In the rows, zero is written as 128.
Each row of R is roughly a mix of the hidden directions of one of a few groups.
R:
[[187 120 137 147 132 167 164 115 126 120 128 145 121  93 127 118]
 [163 104 134 129 148 189 126 149 111 111 135 105 152 145 128 110]
 [ 88  87 119 137 125 121 104 180 110 103 144 123 138 128 104 118]
 [181 105 109 158 148 157 147 121 122 100 112 137 136 130  96 114]
 [147 101 150 137 152 172 146 141  90 110 134 100 131 144 132  93]
 [102 131 135 116 141  88 158 131  97 160  86 114  97 122 135 112]
 [ 77 132 121 104 133 102  81 150 130 144 133 109 139 165 136 131]
 [ 97 105 137  91 152 126 113 123 151 156 136 153 178 124 147 122]
 [169 128 145 158 124 164 166 108 127 113 129 125 131  86 105 139]
 [167 118 117 152 159 157 149 116 104 106  94 105 136 147 103 113]
 [190 127 142 145 121 173 156 117 132 121 137 121 122  95 114 134]
 [148 162 134 152 158 125 156  97 118 159  93 112 122 158 109 133]
 [106 136 129 106 145  91 144 136 101 164  86 114  97 133 149 108]
 [ 98 169 125 110  97  99 112 105 158 134 133 142 123 118 159 160]
 [ 79 131 113 114 138  97  79 138 129 125 134 129 132 171 144 114]
 [109 145 130 109 142  85 137 131 106 169  90 114  92 133 144 112]
 [169 118 135 142 137 187 126 140 115 107 135  87 142 141 108 125]
 [181 140 147 141 128 170 167 118 125 135 124 131 118  90 140 129]
 [102 167 130 121 104  94 133  98 152 138 127 157 114 102 157 153]
 [163 128 120 153 111 169 115 118 150  83 162 143 148 131 117 143]
 [ 77 112 139 104 167 124 109 130 130 156 121 126 175 143 137 120]
 [170 131 148 159 126 165 173 107 116 109 126 125 118  95 121 126]
 [160 164 123 131 145 120 159  92 122 150  76 121 108 128 136 130]
 [157 130 122 152  99 164 120 122 152  85 167 144 143 122 119 152]
 [ 87  90 138 118 123 139  96 172 123 114 168 123 150 128 127 118]
 [147 125 139 166 110 135 149 120 120 108 134  96 116 111  68 146]
 [162 136 127 161  96 148 167 126 110  85 133 118 101 129 113 141]
 [ 86 105 128 121 111 118 101 175 138 133 165 161 138 109 134 133]
 [113 136 131 110 145  90 154 119 104 162  79 113  98 120 136 110]
 [105 134 133 101 144  87 147 128 107 169  89 121 102 126 149 111]
 [164 111 138 139 144 175 142 142  95 106 128  94 124 154 125 101]
 [ 96 128 129 100 145  92 139 140 105 166  84 111 111 117 141 113]
 [149 146 125 147  78 139 153 118 143  92 147 144 113  97 128 161]
 [154 117 124 150 105 170 120 136 145  85 172 141 149 130 116 143]
 [168 123 162 129 135 183 147 137 107 132 143  94 120 118 138 112]
 [ 65 133 142 119 120 111 116 153 135 147 159 154 146 147 150 142]
 [ 75 128 109 106 116  86 100 140 129 124 124 114 135 171 122 140]
 [175 108 126 153 139 173 142 129 109  90 130 110 132 143 106 111]
 [ 96  94 130 113 112 138  92 179 129 114 168 128 143 121 134 124]
 [159 140 140 171 102 141 167 112 118  97 151 125 104 139 102 139]
 [165 158 117 140 152 136 158 105 112 138  73 109 116 148 126 130]
 [101 125 131 108 150  93 142 138 100 164  83 104 107 123 132 109]
 [169 143 122 167 106 135 149 125 110  97 125 108  85 129 101 131]
 [147 117 153 157 145 171 157 127  90 100 128  94 125 134 118 108]
 [161 104 119 155 165 141 152 121 105 121  99 120 133 148  87 104]
 [138 126 124 175 114 135 147 148  98  91 120 101 101 118  88 134]
 [ 88 119 135 113  95 113  88 166 140 128 170 124 123 110 131 141]
 [ 78 148 113 110 120  82 139 122 133 141 103 160 128 132 158 143]
 [155 144 120 143 157 127 172  92 113 134  80 130 125 156 124 121]
 [168 119 118 149 155 138 150 104 106 112  85 103 120 125  97 107]
 [189 102 103 138 145 162 139 144 115 111 108 122 130 138 106 110]
 [161 132 133 167  96 137 153 130 117  97 143 112  96 120  88 142]
 [149 111 140 119 147 183 123 153 105 118 137  91 143 157 140 107]
 [140 121 142 162  96 141 167 130 117  94 144 112 120 108  87 152]
 [107 133 131 109 152  87 132 130 108 172  87 108 101 127 131 108]
 [178 125 145 150 120 164 163 107 132 115 137 134 125  84 116 133]
 [180 122 138 153 123 173 163 112 126 105 130 127 131  97 114 133]
 [165 145 134 165  92 139 142 111 140 104 156 124 107 120  94 152]
 [ 82 105 147 131 123 138  88 161 127 118 171 109 148 120 117 127]
 [162 104 121 160 167 152 142 125 107 116 101 114 137 130  88 106]
 [ 70 127 116 107 139  93 100 154 122 149 116 120 140 162 130 130]
 [ 93 111 126  93 163 107 123 136 119 162 103 148 142 129 161 101]
 [152 165 112 148 155 131 160 126 115 154  77 134 122 156 131 139]
 [185 137 132 148 112 161 164 104 134 105 128 135 118  98 126 140]
 [138 115 134 147 115 166 108 129 152 100 173 130 168 132 102 149]
 [136 110 141 143 123 166 115 127 149 108 180 135 168 145 103 142]
 [ 93 101 140 123 121 154  97 162 134 107 170 138 160 113 142 127]
 [ 88 151 136 115  88 108 110 137 151 133 167 146 127 131 154 158]
 [149 103 148 141 164 176 157 147  95 130 120 120 139 123 134  98]
 [ 73 131 109 116 135  89  90 146 129 136 118 120 141 165 119 135]
 [179 139 146 146 123 168 172 112 121 121 124 130 114  94 137 131]
 [112 136 125 108 142  92 149 132  99 157  80 115  95 125 149 108]
 [152  97 155 141 145 173 146 142  98 115 140  92 134 130 110 103]
 [149 120 127 147 107 167 109 130 152  92 172 130 156 125 106 152]
 [102 148 131  86  89 125 114 129 143 115 146 129 127 121 184 145]
 [152 113 129 153 180 146 153 110 106 132  89 123 141 127 107 102]
 [ 65 126 131  97 125 105 118 161 116 141 120 131 131 122 169 125]
 [ 72 128 116 113 146  99  98 153 115 142 115 118 137 170 135 119]
 [124 119 132 107  93 141  99 155 156 125 183 152 138 116 150 140]
 [108 123 125 114 147  92 152 141  94 154  85 127  97 122 146 101]
 [ 95 138 106 111 104  76 121 114 160 136 123 165 132 116 129 154]
 [ 92 162 105 129 117  86 105 111 158 134 116 157 136 122 135 161]
 [187 125 112 158 137 135 149  98 129 113 102 133 114 113  94 120]
 [ 94 111 124  76 148 124 113 141 135 153 112 138 163 123 167 119]
 [ 97 120 126 106 178 107 103 120 127 166 101 132 147 138 143 102]
 [127 175 131 162  84 128 140 120 130 102 138 117 102 123 124 169]
 [ 86  98 135 129 123 128  95 180 126 129 169 133 145 126 116 127]
 [146 129 126 140 108 160 109 120 163  99 175 158 157 127 129 148]
 [178 123 102 157 143 123 146 127 116 128  91 122 105 128  84 120]
 [ 82 129 103 111 124  87  86 134 133 118 130 129 133 174 132 127]
 [ 84 140 120 110 118  72 133 122 143 155 114 163 122 114 141 141]
 [168 164 117 150 130 124 159  83 129 123  90 123 109 134 118 142]
 [161 151 120 159  91 121 153 119 125 102 131 143  80 106 124 140]
 [153 136 124 168 108 141 175 118 108  81 124 145 102 123 129 129]
 [ 93 147 114 103 112  83 123 118 152 146 119 169 127 119 159 144]
 [172 118 115 160 163 151 145 120 109 119  89 115 129 122  95 112]
 [ 64 111 149  98 141  95 131 127 117 151 132 132 139 139 150 108]
 [153 146 112 147 153 118 168 107 109 138  78 124 117 161 112 126]
 [138 146 132 126 159 108 158  90 111 153  74 112 111 125 130 113]
 [107 155 118 116  89  81 123 103 160 134 131 147 116 111 129 162]
 [113 139 124 108 146  93 146 125 103 155  73 108 100 119 143 113]
 [ 99 140 115 114 115  85  95 115 168 149 138 164 133 108 131 147]
 [ 96 133 118  95  90 102 115 157 142 135 149 158 119 124 167 143]
 [183 123 147 144 121 165 169 110 120 114 137 127 112  95 125 122]
 [105 116 129  92 164  99 119 119 129 174 105 145 136 130 154  99]
 [174 122 144 153 134 159 172 111 123 123 125 146 122  83 124 122]
 [112 155 124  92  78 111 115 137 145 128 150 125 112 142 165 155]
 [150 145 109 130 149 112 164 115 104 141  68 117 107 151 126 121]
 [152 148 123 162  91 132 164 132 110  90 128 129  84 120 127 140]
 [179  99 122 147 154 172 136 121 120 102 120 120 144 124 104 106]
 [192 127 119 136 140 164 150  93 126 101 110 116 133 134 121 118]
 [161 123 122 163 151 140 125 121 113 116  98  93 113 105  80 118]
 [186 126 144 137 119 169 168 114 127 118 134 132 120  93 133 128]
 [149 133 124 141 100 164 100 130 159  97 170 134 151 126 117 156]]

One row of each group comes first, with its name. Which group is each row after those in?
[147 136 124 177  99 152 137 134 123  79 146 121 116 118  98 149] : T
[131 151 112 122 100  90 129  96 155 125 132 175 102 111 154 136] : S
[108 101 144 134 116 155  90 149 137  98 177 117 150 106 118 127] : P

[ 96 147 137  94  95 118 111 129 149 129 151 144 128 106 180 145] : P
[109 141 115  95 100  90 115 119 166 151 134 161 130 109 144 155] : S
[100 141 138  85  99 132 106 145 144 136 155 130 135 126 182 141] : P
[164  93 121 154 166 159 137 133 110 115 112 120 144 128  93 101] : P
[187 138 134 154 114 161 160 106 129 106 129 127 114 102 116 137] : S
[173  97 136 144 138 175 143 137 108 103 138 102 135 135 103 108] : S
[170 118 149 146 131 171 175 121 122 124 127 126 132  86 116 132] : S
[164 164 120 137 139 136 162  85 121 122  85 111 120 150 134 134] : P
[ 95 135 136 126 110  73 115 107 153 151 144 150 112  94 114 139] : S
